500 stands for zero in the data rows.
Here is a table of points, one per row:
c(433, 398, 624, 745, 348, 251, 615, 407, 376, 447, 485, 763, 633, 428, 423, 595, 671, 425, 430, 479, 462, 380, 331,
  756, 570, 362, 630, 437, 186, 363, 562, 482, 542, 585, 587)
c(334, 341, 533, 696, 392, 304, 614, 312, 405, 496, 585, 728, 613, 412, 292, 489, 674, 578, 388, 507, 496, 347, 397,
  752, 525, 357, 564, 549, 299, 424, 573, 498, 502, 609, 596)
c(411, 342, 538, 629, 329, 300, 561, 375, 500, 545, 619, 637, 674, 432, 285, 552, 684, 598, 362, 444, 497, 316, 393,
  722, 640, 422, 473, 494, 217, 463, 533, 600, 514, 647, 603)
c(333, 278, 472, 668, 469, 373, 520, 319, 506, 569, 676, 734, 708, 514, 276, 544, 667, 664, 456, 405, 535, 221, 345,
  552, 606, 387, 538, 536, 281, 447, 589, 544, 483, 657, 557)
c(409, 286, 442, 722, 401, 317, 533, 269, 500, 576, 603, 627, 754, 491, 310, 584, 587, 677, 437, 388, 548, 137, 370,
  575, 662, 451, 518, 551, 324, 438, 545, 656, 554, 679, 620)
c(320, 168, 631, 542, 456, 482, 461, 621, 487, 503, 689, 595, 954, 703, 378, 771, 573, 628, 349, 373, 661, 390, 460,
  649, 511, 599, 549, 664, 618, 477, 753, 733, 326, 666, 979)
c(297, 559, 635, 346, 396, 329, 408, 398, 580, 681, 686, 635, 399, 567, 516, 661, 308, 573, 386, 396, 595, 491, 439,
  508, 432, 704, 680, 465, 406, 419, 370, 477, 760, 822, 350)
c(322, 611, 599, 347, 418, 304, 430, 422, 521, 685, 639, 539, 483, 556, 424, 539, 375, 658, 482, 511, 490, 368, 446,
  436, 366, 753, 723, 436, 642, 525, 408, 465, 808, 682, 471)
c(463, 630, 667, 277, 484, 294, 366, 495, 638, 641, 703, 508, 496, 508, 420, 622, 439, 572, 502, 455, 426, 382, 380,
  435, 440, 763, 814, 403, 660, 554, 400, 543, 847, 588, 471)
c(394, 802, 638, 228, 512, 293, 372, 490, 522, 617, 652, 552, 573, 536, 432, 614, 458, 628, 539, 542, 458, 266, 387,
  320, 473, 776, 885, 464, 770, 513, 464, 518, 839, 459, 444)
c(454, 575, 321, 566, 505, 461, 685, 534, 566, 298, 509, 531, 362, 599, 655, 421, 321, 453, 302, 177, 280, 584, 559,
  54, 900, 505, 572, 794, 785, 888, 372, 759, 397, 715, 340)
c(601, 714, 78, 252, 454, 605, 304, 361, 543, 240, 649, 752, 496, 468, 890, 655, 310, 329, 547, 640, 209, 548, 817,
  593, 791, 484, 273, 384, 941, 726, 231, 365, 742, 882, 421)
c(556, 646, 97, 166, 551, 665, 260, 392, 599, 323, 688, 839, 520, 446, 999, 687, 392, 334, 567, 769, 255, 590, 668,
  632, 771, 602, 368, 313, 999, 701, 373, 331, 732, 730, 297)
c(607, 808, 238, 598, 579, 700, 631, 641, 603, 633, 393, 261, 944, 518, 477, 393, 565, 774, 490, 407, 670, 755, 370,
  829, 622, 212, 579, 395, 704, 573, 463, 376, 367, 557, 280)
c(480, 735, 226, 708, 620, 620, 531, 714, 630, 579, 438, 237, 999, 452, 595, 410, 565, 723, 479, 556, 673, 864, 307,
  770, 691, 265, 684, 352, 706, 525, 669, 565, 496, 437, 304)
c(442, 415, 357, 252, 665, 369, 253, 452, 484, 578, 194, 227, 730, 573, 303, 369, 572, 351, 326, 320, 664, 561, 229,
  491, 452, 334, 282, 365, 549, 357, 307, 540, 355, 154, 493)
c(535, 442, 291, 353, 702, 398, 333, 424, 493, 532, 172, 371, 703, 499, 300, 362, 457, 461, 383, 273, 598, 505, 329,
  479, 330, 311, 383, 384, 594, 288, 349, 630, 360, 174, 546)
c(485, 424, 433, 429, 628, 403, 322, 561, 479, 650, 153, 432, 654, 472, 369, 357, 485, 380, 498, 315, 439, 527, 293,
  527, 392, 296, 383, 476, 637, 258, 359, 672, 297, 339, 535)
c(473, 397, 408, 372, 667, 413, 319, 695, 449, 648, 230, 518, 664, 330, 380, 321, 488, 386, 542, 302, 301, 641, 329,
  488, 467, 308, 458, 596, 530, 189, 430, 710, 296, 450, 571)
c(522, 458, 511, 490, 564, 383, 368, 585, 437, 583, 204, 463, 656, 377, 442, 297, 470, 381, 661, 233, 283, 590, 409,
  515, 437, 253, 456, 678, 635, 122, 409, 757, 259, 595, 615)
c(424, 627, 604, 440, 464, 806, 355, 451, 617, 661, 500, 301, 697, 316, 422, 616, 149, 536, 884, 319, 431, 558, 560,
  616, 504, 424, 303, 642, 523, 179, 620, 693, 566, 221, 488)
c(429, 534, 658, 379, 427, 895, 355, 432, 466, 720, 508, 372, 698, 316, 569, 474, 204, 646, 910, 370, 360, 687, 548,
  580, 460, 362, 372, 681, 481, 183, 623, 600, 457, 455, 563)
c(392, 658, 217, 667, 802, 272, 258, 567, 398, 604, 761, 241, 430, 799, 934, 259, 503, 431, 716, 635, 322, 536, 873,
  648, 303, 362, 692, 249, 307, 483, 310, 701, 451, 494, 271)
c(418, 573, 371, 523, 563, 706, 526, 554, 680, 270, 361, 459, 546, 380, 529, 441, 578, 28, 276, 616, 547, 334, 436,
  614, 288, 583, 642, 533, 218, 750, 617, 416, 258, 544, 155)
c(479, 714, 300, 550, 408, 685, 537, 479, 513, 240, 339, 349, 561, 468, 496, 338, 613, 127, 356, 647, 585, 291, 530,
  554, 269, 583, 659, 406, 344, 763, 685, 565, 332, 534, 393)
c(452, 598, 326, 494, 638, 681, 574, 569, 568, 364, 441, 352, 561, 492, 538, 287, 555, 192, 340, 634, 520, 278, 522,
  531, 277, 604, 600, 452, 306, 785, 693, 506, 317, 639, 442)
c(482, 551, 345, 475, 726, 679, 454, 542, 551, 426, 413, 318, 454, 569, 561, 339, 595, 225, 354, 562, 568, 321, 559,
  592, 356, 607, 642, 494, 307, 816, 714, 506, 283, 714, 491)
c(501, 693, 469, 550, 697, 837, 763, 59, 549, 534, 303, 352, 546, 480, 364, 686, 229, 330, 566, 583, 446, 447, 551,
  490, 822, 421, 549, 439, 330, 778, 739, 663, 322, 632, 550)
c(649, 719, 342, 481, 770, 740, 515, 429, 481, 568, 471, 415, 459, 790, 596, 292, 586, 210, 356, 528, 605, 378, 609,
  535, 405, 661, 608, 330, 398, 757, 669, 594, 250, 707, 614)
c(605, 342, 323, 756, 703, 586, 433, 836, 41, 449, 958, 408, 515, 421, 799, 409, 460, 475, 606, 402, 595, 221, 545,
  779, 476, 740, 481, 452, 570, 750, 724, 499, 537, 442, 190)
c(622, 471, 401, 818, 571, 651, 369, 744, 113, 493, 917, 357, 473, 470, 778, 486, 525, 366, 465, 236, 654, 326, 616,
  832, 512, 664, 364, 401, 483, 833, 554, 440, 561, 459, 272)
c(489, 329, 553, 516, 595, 709, 204, 290, 250, 479, 693, 463, 237, 340, 404, 485, 219, 623, 553, 525, 391, 412, 402,
  442, 761, 664, 314, 315, 345, 417, 496, 262, 502, 524, 373)
c(538, 381, 498, 493, 607, 749, 314, 208, 252, 414, 680, 390, 273, 419, 397, 449, 336, 695, 535, 565, 395, 364, 368,
  383, 678, 704, 303, 311, 420, 397, 536, 206, 499, 458, 446)
c(702, 510, 258, 398, 190, 367, 484, 446, 777, 801, 534, 157, 317, 353, 532, 589, 244, 473, 676, 782, 608, 544, 312,
  321, 453, 294, 563, 655, 369, 587, 505, 164, 258, 363, 777)
c(676, 556, 267, 459, 238, 367, 575, 507, 768, 711, 466, 181, 224, 380, 619, 673, 232, 473, 710, 804, 653, 595, 254,
  326, 382, 292, 614, 656, 370, 502, 497, 192, 230, 424, 818)
c(641, 594, 329, 477, 155, 419, 645, 520, 703, 735, 488, 269, 234, 315, 615, 607, 220, 421, 733, 873, 686, 573, 311,
  279, 329, 209, 723, 640, 463, 468, 479, 212, 186, 411, 806)
c(535, 471, 614, 553, 472, 671, 410, 325, 482, 293, 595, 346, 240, 413, 356, 504, 423, 622, 460, 583, 318, 442, 466,
  410, 629, 720, 298, 317, 478, 428, 590, 275, 383, 469, 507)
c(524, 607, 716, 584, 348, 673, 440, 392, 470, 265, 555, 411, 245, 393, 411, 464, 369, 512, 359, 622, 356, 414, 506,
  404, 672, 589, 319, 233, 461, 421, 576, 369, 448, 399, 593)
c(491, 525, 707, 656, 428, 700, 466, 407, 477, 221, 529, 514, 205, 355, 407, 458, 350, 510, 355, 693, 330, 437, 478,
  395, 595, 573, 450, 372, 522, 390, 600, 346, 391, 402, 532)
c(499, 570, 730, 641, 334, 609, 449, 516, 555, 153, 430, 430, 182, 302, 420, 447, 427, 507, 300, 712, 354, 450, 592,
  355, 671, 563, 445, 354, 533, 385, 649, 407, 349, 406, 578)
c(434, 466, 754, 688, 488, 695, 510, 506, 700, 139, 412, 472, 159, 353, 512, 445, 470, 457, 243, 688, 454, 546, 468,
  278, 672, 635, 408, 413, 498, 302, 530, 381, 291, 501, 514)
c(514, 720, 659, 685, 657, 310, 630, 612, 463, 371, 512, 623, 529, 484, 322, 480, 664, 669, 611, 714, 541, 465, 493,
  629, 552, 509, 652, 503, 648, 366, 215, 562, 418, 512, 619)
c(521, 729, 655, 548, 669, 381, 544, 602, 583, 452, 539, 697, 543, 441, 396, 512, 748, 758, 515, 618, 635, 540, 529,
  568, 659, 517, 586, 423, 494, 394, 255, 569, 371, 483, 538)
c(566, 739, 641, 608, 669, 393, 541, 536, 634, 478, 540, 586, 565, 513, 353, 512, 787, 790, 521, 584, 630, 571, 540,
  585, 658, 554, 463, 466, 517, 449, 230, 490, 388, 528, 573)
c(628, 745, 596, 660, 684, 441, 505, 559, 572, 518, 497, 605, 553, 436, 315, 521, 813, 792, 532, 580, 682, 639, 559,
  521, 635, 533, 520, 468, 525, 475, 219, 430, 417, 557, 590)
Along one direction, these points spread out more than along any other. Take the direction at right angles to it along which they spread out most. Go by this last direction. Where along it does each point below lie, from 0 to 99? 50 is the average, and the first point above lies past it. One standard deviation of the points above along it is 16.
c(649, 733, 647, 628, 716, 508, 527, 609, 643, 565, 534, 638, 498, 437, 343, 526, 835, 751, 506, 574, 718, 738, 435,
  532, 633, 525, 455, 426, 478, 521, 130, 445, 404, 576, 567) -> 57
c(547, 555, 531, 555, 477, 430, 326, 602, 886, 380, 669, 660, 348, 896, 589, 388, 520, 654, 304, 883, 317, 609, 722,
  234, 614, 473, 694, 701, 610, 290, 597, 563, 797, 760, 437) -> 52
c(606, 232, 624, 410, 388, 442, 545, 531, 561, 633, 332, 666, 526, 698, 616, 399, 725, 416, 440, 418, 368, 700, 500,
  376, 497, 672, 429, 793, 593, 612, 717, 529, 718, 374, 624) -> 54
c(601, 359, 629, 504, 310, 470, 606, 470, 553, 567, 297, 650, 469, 773, 598, 460, 677, 392, 446, 303, 460, 622, 580,
  415, 465, 575, 379, 694, 571, 548, 644, 534, 759, 341, 630) -> 53
c(583, 225, 652, 423, 389, 571, 628, 535, 539, 556, 364, 717, 528, 689, 599, 462, 578, 436, 427, 310, 465, 654, 580,
  391, 437, 560, 454, 719, 425, 536, 513, 491, 746, 384, 517) -> 55
c(500, 288, 535, 375, 405, 556, 724, 502, 438, 522, 383, 667, 545, 682, 551, 422, 627, 585, 531, 389, 492, 554, 608,
  316, 357, 550, 412, 717, 505, 510, 607, 448, 743, 321, 510) -> 54
c(582, 333, 617, 372, 273, 551, 676, 476, 401, 514, 461, 628, 510, 657, 516, 495, 651, 455, 522, 337, 507, 635, 688,
  366, 355, 468, 467, 584, 492, 496, 528, 542, 736, 334, 502) -> 54
c(444, 323, 623, 374, 405, 488, 660, 521, 441, 560, 414, 653, 465, 650, 596, 536, 576, 547, 546, 324, 532, 611, 660,
  392, 300, 508, 372, 557, 463, 556, 524, 501, 717, 345, 502) -> 54
c(406, 224, 612, 296, 452, 456, 591, 613, 434, 620, 479, 579, 356, 618, 528, 611, 593, 501, 516, 381, 536, 679, 641,
  495, 357, 528, 354, 609, 453, 604, 487, 568, 688, 345, 453) -> 55
c(466, 325, 633, 416, 419, 333, 685, 500, 395, 485, 421, 557, 418, 665, 527, 593, 513, 471, 681, 283, 621, 639, 738,
  400, 253, 498, 354, 470, 493, 529, 494, 453, 666, 400, 434) -> 53
c(484, 356, 557, 365, 376, 334, 754, 616, 246, 440, 387, 474, 397, 554, 558, 607, 533, 511, 696, 441, 605, 556, 688,
  373, 260, 455, 388, 523, 498, 500, 470, 514, 729, 333, 443) -> 50
c(530, 309, 595, 452, 485, 341, 745, 660, 253, 570, 417, 600, 248, 468, 578, 784, 410, 408, 567, 437, 620, 642, 683,
  452, 193, 404, 386, 584, 463, 453, 368, 568, 654, 397, 303) -> 49
c(525, 288, 673, 344, 460, 235, 793, 811, 227, 403, 435, 497, 216, 336, 586, 699, 404, 431, 763, 556, 555, 530, 591,
  511, 185, 270, 474, 678, 547, 536, 435, 576, 701, 383, 304) -> 46
